Here are some points:
Array([2.908, 1.103, 2.187, 1.762, 1.753, 6.055, 2.688, 0.601])
Array([-0.705,  0.996,  0.470,  1.007,  0.618, -0.241,  1.938,  0.363])
Array([ 0.151,  1.011,  0.277,  0.894,  0.077, -0.003,  1.082,  0.129])
Array([0.874, 2.278, 0.755, 1.226, 0.843, 1.830, 1.276, 1.411])
Array([-0.423, -0.210, -0.439, -1.074,  0.775, -0.542,  0.019, -0.037])
Array([ 0.509, -1.941, -1.448,  0.979,  0.326,  0.592, -5.725,  0.900])
Array([1.122, 0.956, 0.117, 1.324, 1.092, 1.175, 0.974, 1.590])
Array([-0.550,  0.887,  0.649,  1.513,  0.881, -0.678,  1.129,  0.557])
Array([ 0.263, -0.216, -0.234,  0.991, -0.530,  0.372,  0.014, -0.160])
Array([-0.831, -2.525, -0.213, -1.324, -0.963, -2.022, -0.426, -1.977])
Array([ 0.355,  1.446,  0.584,  1.111, -0.426, -0.180,  1.594,  0.368])
Array([ 0.954,  1.342, -0.629,  0.247,  0.501,  1.358,  1.422, -0.392])
Array([ 0.039,  1.210,  0.472,  0.451,  1.115, -0.084,  0.940,  0.876])
Array([ 0.604,  1.831,  0.923,  0.306, -0.010,  0.798,  2.219,  0.594])
Array([-1.105, -1.327, -0.348,  0.154, -0.866, -2.479, -2.309, -0.623])
10 more points follow, each with its number after it:
Array([0.293, 1.737, 0.299, 1.273, 1.434, 1.181, 0.862, 1.084]) 0
Array([-0.703, -0.292, -0.303, -0.244, -0.693, -0.897, -0.929, -0.599]) 1
Array([-1.324, -0.543,  0.056, -0.255,  0.343, -1.033, -0.399, -0.744]) 2
Array([ 0.388, -0.538,  0.192, -0.706, -0.728, -0.483,  0.323,  0.188]) 3
Array([-0.075,  0.592,  0.189,  1.064,  0.389,  0.431,  0.762,  0.554]) 4
Array([-0.048, -0.450, -0.173, -1.773, -0.079, -0.421,  0.753, -0.810]) 5
Array([-0.091,  1.717,  0.454,  0.472,  0.396,  0.696, -0.085,  1.217]) 6
Array([-0.187, -1.010, -1.021,  0.250, -1.416, -0.771, -1.905, -0.056]) 7
Array([2.755, 0.794, 1.250, 0.069, 0.161, 2.675, 1.228, 1.224]) 8
Array([ 0.633,  0.308,  0.734, -0.265,  0.318, -1.169,  1.726,  0.397]) 9
Which three of these numbered points are nearest to each point below, ignoring the direction in which the first points spread most? Their numbers follow each, nearest first.
Array([-0.807, -0.157, -0.963, -0.675,  0.053, -0.814, -1.287,  0.484]) > 6 0 4
Array([-0.144,  0.778,  0.223,  0.582,  0.313, -0.026,  1.176,  0.582]) > 4 1 2
Array([-0.029,  0.605, -0.236,  0.193,  0.251,  0.209, -0.811,  0.166]) > 6 0 1
Array([-0.406,  0.307, -0.654,  0.397,  0.406, -0.552, -0.843,  0.459]) > 0 4 6
Array([-0.410, -0.928, -1.173,  0.013, -0.143, -0.231, -2.481,  0.552]) > 7 0 6
Now 10 new points, numbered from 0 again:
Array([-0.006, -0.367,  0.003, -0.055,  0.289,  0.505, -0.031, -1.445]) 0
Array([-0.213,  0.978,  0.331,  0.169, -0.419, -0.296,  0.400,  0.213]) 1
Array([-0.281,  1.623,  0.506,  0.114,  0.611, -0.321,  0.340,  0.519]) 2
Array([ 0.036,  0.665,  0.523, -0.179,  0.247, -0.132,  1.236, -1.471]) 3
Array([ 1.428, -0.070,  0.887, -0.279,  0.901,  3.420,  1.045,  1.546]) 4
Array([ 0.492, -2.023, -1.415,  0.843,  0.322,  0.166, -5.291,  0.942]) 5
Array([-0.171,  0.961,  0.894,  0.928,  0.303,  0.868,  1.286,  1.306]) 6
Array([-0.153, -1.020,  0.196, -0.694,  0.257,  0.031,  0.219, -0.957]) 7
Array([-0.863, -1.614, -0.848, -1.719, -1.708, -0.387, -2.114, -1.445]) 8
Array([-0.224, -0.601,  0.460, -0.197, -0.047, -0.259,  0.926, -1.221]) 9
The same question for these:
Array([ 0.209, -2.911, -1.312, -1.167,  0.180,  0.242, -2.990, -0.325]) > 4 7 8
Array([-0.918, -0.180, -0.659, -1.908, -2.584, -0.104,  0.000, -1.524]) > 8 3 9
Array([ 0.006, -1.054, -0.280, -1.846, -1.575, -0.928, -0.371, -1.440]) > 8 9 7
Array([-1.475, -0.704, -0.392,  0.572, -0.669,  0.621,  0.148,  0.220]) > 6 1 7
Array([-0.215, -0.608, -1.167,  0.503, -0.025, -0.299, -2.736,  0.422]) > 6 4 5
